Each row is where one point has got to under a steady rotation. How many ticks took it there?
The counts run from 0 to 1217.
140 134 146 146 127 119 61 94 72 121 73 130 125 146 131 136 140 103 162
 142 93 94 124 143 117 70 94 112 127 157 132 106 89 147 126 139 163 153
 147 152 142 120 132 130 113 117 106 139 174 118 118 197 134 141 160 162
 101 123 136 133 168 115 99 114 130 116 -> 613
135 107 114 155 75 114 102 133 146 169 108 137 171 115 138 120 132 103
 149 162 115 120 83 129 122 78 139 99 52 133 125 118 113 98 148 173 135
 122 150 91 98 101 134 104 144 126 135 145 178 141 145 117 112 170 118
 156 117 155 141 107 123 161 107 118 123 99 -> 359
132 113 129 126 116 124 100 136 117 132 98 101 161 161 131 114 121 108
 131 137 81 88 142 136 98 82 121 100 94 181 97 106 110 135 95 183 126
 118 169 93 107 92 131 105 112 85 117 141 166 101 113 120 136 162 180
 154 98 141 125 150 142 125 125 154 117 91 -> 51
175 130 166 141 138 134 114 97 91 123 94 113 124 118 142 160 109 108 163
 150 115 128 91 124 151 81 134 121 108 121 143 138 144 151 167 113 156
 152 117 175 134 143 144 132 140 141 142 114 166 187 126 212 110 167 104
 149 109 101 160 122 159 141 106 119 152 140 -> 646
146 139 135 125 166 131 176 89 90 142 100 130 124 122 76 136 127 104 144
 140 133 64 118 152 99 97 172 143 100 161 83 107 137 118 142 125 136 140
 167 172 166 116 154 138 122 128 143 127 146 153 146 104 150 137 136 135
 145 86 163 155 117 124 83 144 167 96 -> 960
121 73 150 158 117 109 128 144 147 126 154 109 146 129 111 108 137 143
 128 128 106 108 153 95 99 133 173 122 112 112 114 163 117 90 94 150 140
 94 144 156 95 99 147 82 115 125 161 158 102 128 131 77 82 166 143 141
 116 122 115 125 149 163 119 173 143 106 -> 854
95 117 145 163 141 134 65 82 81 126 111 148 109 144 96 135 146 119 157
 148 131 89 146 120 94 98 141 145 142 122 143 122 88 128 122 133 160 143
 126 190 173 100 142 134 118 147 135 153 139 108 128 144 128 110 159 123
 120 98 125 145 162 133 73 156 169 81 -> 1000
112 117 154 173 143 125 86 93 112 128 112 166 126 131 131 124 150 151
 161 157 115 103 159 100 83 87 160 133 134 122 127 126 99 102 101 132
 182 135 119 181 150 90 138 111 120 169 144 152 127 120 147 135 124 144
 125 134 143 106 105 154 158 145 84 163 169 86 -> 864
124 113 121 143 143 158 99 135 90 105 88 93 133 128 119 169 123 89 116
 118 82 107 87 148 146 89 127 125 100 174 97 163 162 155 124 127 137 146
 174 159 83 115 108 102 127 112 107 134 141 160 103 185 123 157 165 143
 84 122 134 115 109 115 149 167 122 134 -> 1180
145 84 165 124 143 117 174 121 112 127 155 120 160 156 119 87 117 157
 156 129 105 86 175 113 102 142 187 124 141 112 119 122 117 105 86 128
 163 125 111 160 146 124 169 108 105 111 188 138 116 138 109 101 122 161
 113 162 123 105 144 166 160 129 130 150 155 99 -> 415
84 105 127 155 106 124 101 123 90 152 149 170 123 131 62 104 124 122 153
 145 126 64 105 125 110 117 144 155 94 87 128 127 79 81 121 157 140 145
 141 172 144 125 155 137 114 150 165 157 137 120 150 100 141 117 133 143
 104 135 153 98 143 161 87 110 147 91 -> 131
160 142 158 141 130 121 123 92 95 137 68 111 140 131 127 126 137 86 161
 149 116 119 105 158 140 80 121 107 99 167 135 96 108 139 189 135 146
 151 165 132 153 125 152 146 142 118 140 126 192 177 122 172 145 142 123
 140 127 81 136 124 123 127 119 86 141 127 -> 925
142 115 152 176 109 99 79 119 109 123 107 141 157 150 136 99 155 135 175
 138 88 112 154 108 102 77 126 94 129 151 154 101 61 87 106 154 174 137
 148 124 113 107 143 102 113 118 133 155 162 106 127 154 123 148 145 181
 117 137 115 138 166 146 107 114 116 108 -> 182
126 112 166 153 127 103 73 129 100 108 86 122 160 135 133 108 152 130
 172 127 68 107 158 117 101 89 103 93 141 147 127 116 60 120 94 149 176
 141 140 130 129 127 133 115 115 132 132 156 153 129 134 161 136 139 150
 177 111 98 114 133 181 133 138 102 136 107 -> 181
108 124 116 144 168 152 107 116 74 118 100 166 149 142 116 129 135 136
 141 121 90 75 150 125 83 89 161 141 137 167 96 140 131 110 66 143 178
 146 140 171 130 91 106 102 96 131 132 141 119 118 130 154 161 133 157
 153 115 118 113 161 124 105 131 175 146 82 -> 170
152 115 139 147 125 141 91 135 86 112 99 136 138 174 143 105 124 135 147
 158 102 109 135 121 140 67 146 119 98 187 158 95 118 97 111 146 138 164
 169 134 91 106 147 81 105 83 136 136 149 109 91 172 147 157 158 163 110
 159 125 130 117 128 137 145 104 131 -> 615
118 110 140 150 131 133 45 85 101 127 93 122 131 136 167 164 124 101 158
 150 106 129 135 114 123 79 118 126 130 112 144 144 120 187 143 138 168
 135 99 153 151 106 128 134 133 156 123 147 166 140 117 187 114 143 135
 130 104 94 122 147 175 139 117 149 173 90 -> 334
141 81 150 145 94 122 126 117 109 145 150 113 133 133 136 132 96 112 160
 153 130 139 94 117 172 123 152 133 97 66 169 158 140 137 185 129 137
 133 110 155 124 147 170 121 145 121 164 129 146 176 102 163 82 162 90
 142 88 123 161 111 153 154 117 114 152 143 -> 241
147 89 153 137 104 120 125 119 110 136 163 121 115 139 92 132 105 120
 137 160 149 109 97 95 137 125 163 144 97 89 137 141 134 105 168 127 120
 118 137 178 110 144 178 118 135 122 159 143 127 148 121 116 74 171 122
 130 98 140 177 116 162 183 71 135 150 132 -> 115
93 107 117 190 125 148 96 147 111 110 117 158 139 114 106 132 155 135
 126 123 92 110 111 107 122 105 155 138 114 142 129 178 120 68 80 140
 167 133 161 167 78 101 115 85 116 133 131 148 105 125 139 164 112 146
 145 169 106 139 104 102 115 147 126 165 118 122 -> 172
112 80 142 147 97 123 73 156 135 117 108 89 160 162 138 109 120 118 117
 137 78 133 122 120 147 105 135 106 84 150 138 139 107 130 111 167 117
 138 167 114 77 119 142 82 142 113 142 149 153 152 106 133 116 162 154
 134 90 122 101 97 125 154 184 138 113 123 -> 53
126 102 147 139 139 142 129 112 124 132 76 111 183 129 177 129 130 121
 150 144 82 128 158 135 107 94 147 102 99 154 98 139 135 165 112 146 168
 127 110 107 147 97 113 115 143 138 146 140 175 175 125 140 132 147 118
 146 130 72 103 148 123 107 180 153 156 84 -> 61
111 96 163 158 135 117 73 137 95 96 95 104 148 142 117 109 148 114 157
 114 52 112 140 131 131 112 106 102 152 149 132 140 79 145 99 137 168
 159 137 149 121 135 124 119 116 130 139 161 150 163 123 177 133 127 162
 166 99 85 95 123 165 120 179 110 123 131 -> 180
123 95 147 141 154 148 160 134 123 119 153 140 136 140 91 119 124 150
 115 148 128 85 139 106 107 122 201 153 100 137 92 136 144 77 83 132 140
 123 154 195 115 109 150 87 119 136 164 140 98 143 144 81 120 165 131
 130 131 118 134 144 117 149 105 192 146 96 -> 558
156 127 156 163 108 105 104 94 118 150 87 126 165 141 160 109 151 122
 177 158 105 119 148 137 96 68 131 84 105 172 146 83 91 108 129 157 168
 134 150 101 131 92 143 103 117 109 131 146 189 117 120 138 132 150 137
 160 133 116 123 147 151 128 97 124 139 96 -> 756
160 145 153 137 149 129 121 123 97 111 76 146 148 124 137 131 131 120
 171 152 93 96 108 122 109 54 117 105 99 163 99 116 109 116 125 126 176
 147 130 145 134 137 124 129 145 160 128 127 173 170 156 183 135 165 104
 179 125 107 151 125 166 138 110 97 135 122 -> 215
115 94 139 134 123 130 112 130 149 133 93 114 181 124 166 137 136 105
 141 137 71 106 145 131 85 92 123 97 90 145 73 131 120 155 96 168 162
 104 118 85 131 96 103 114 139 149 139 150 175 147 148 116 122 166 128
 153 118 98 115 133 147 119 155 142 141 73 -> 761
112 111 145 168 131 140 40 90 101 122 93 94 108 132 158 163 125 95 144
 155 105 146 129 125 142 95 137 135 129 119 158 149 133 190 167 130 142
 141 131 157 135 104 126 118 133 133 112 147 146 142 99 182 94 132 150
 106 100 93 101 127 147 134 116 166 172 116 -> 1169
143 96 158 191 109 104 124 97 143 142 115 83 133 106 124 132 177 115 143
 127 106 148 147 129 130 129 163 97 130 145 166 143 131 105 146 132 149
 105 174 152 100 77 153 81 121 88 126 144 131 142 92 125 73 146 156 126
 127 83 86 135 127 145 101 181 153 131 -> 588
157 124 151 132 130 132 92 88 86 127 98 148 135 139 161 151 106 120 178
 161 116 113 124 111 124 61 135 123 120 116 136 126 132 159 134 126 170
 144 86 148 150 115 126 129 133 149 126 127 166 144 121 203 120 160 101
 162 106 124 163 155 181 133 90 123 163 97 -> 73
136 120 153 126 118 120 119 115 100 143 135 147 122 150 83 117 102 124
 151 179 152 74 95 116 126 88 141 145 85 106 130 88 93 97 157 143 133
 151 137 169 136 141 171 138 135 148 168 136 159 143 145 110 131 151 113
 134 116 139 176 122 154 170 72 106 148 106 -> 1092
143 99 171 92 159 138 141 121 78 99 120 111 134 164 104 127 88 131 137
 139 114 73 136 128 126 110 146 140 114 123 85 111 122 153 118 109 140
 155 119 195 156 157 160 143 121 149 177 131 142 184 144 125 128 149 117
 135 116 80 176 150 153 140 138 112 155 120 -> 954
130 82 168 154 125 130 105 114 122 103 96 71 153 153 147 105 142 124 140
 129 91 155 159 137 145 123 159 95 114 163 161 124 126 141 126 139 133
 151 157 134 107 107 150 82 125 95 153 150 141 156 75 141 115 139 166
 120 113 70 79 132 115 120 188 167 133 132 -> 321
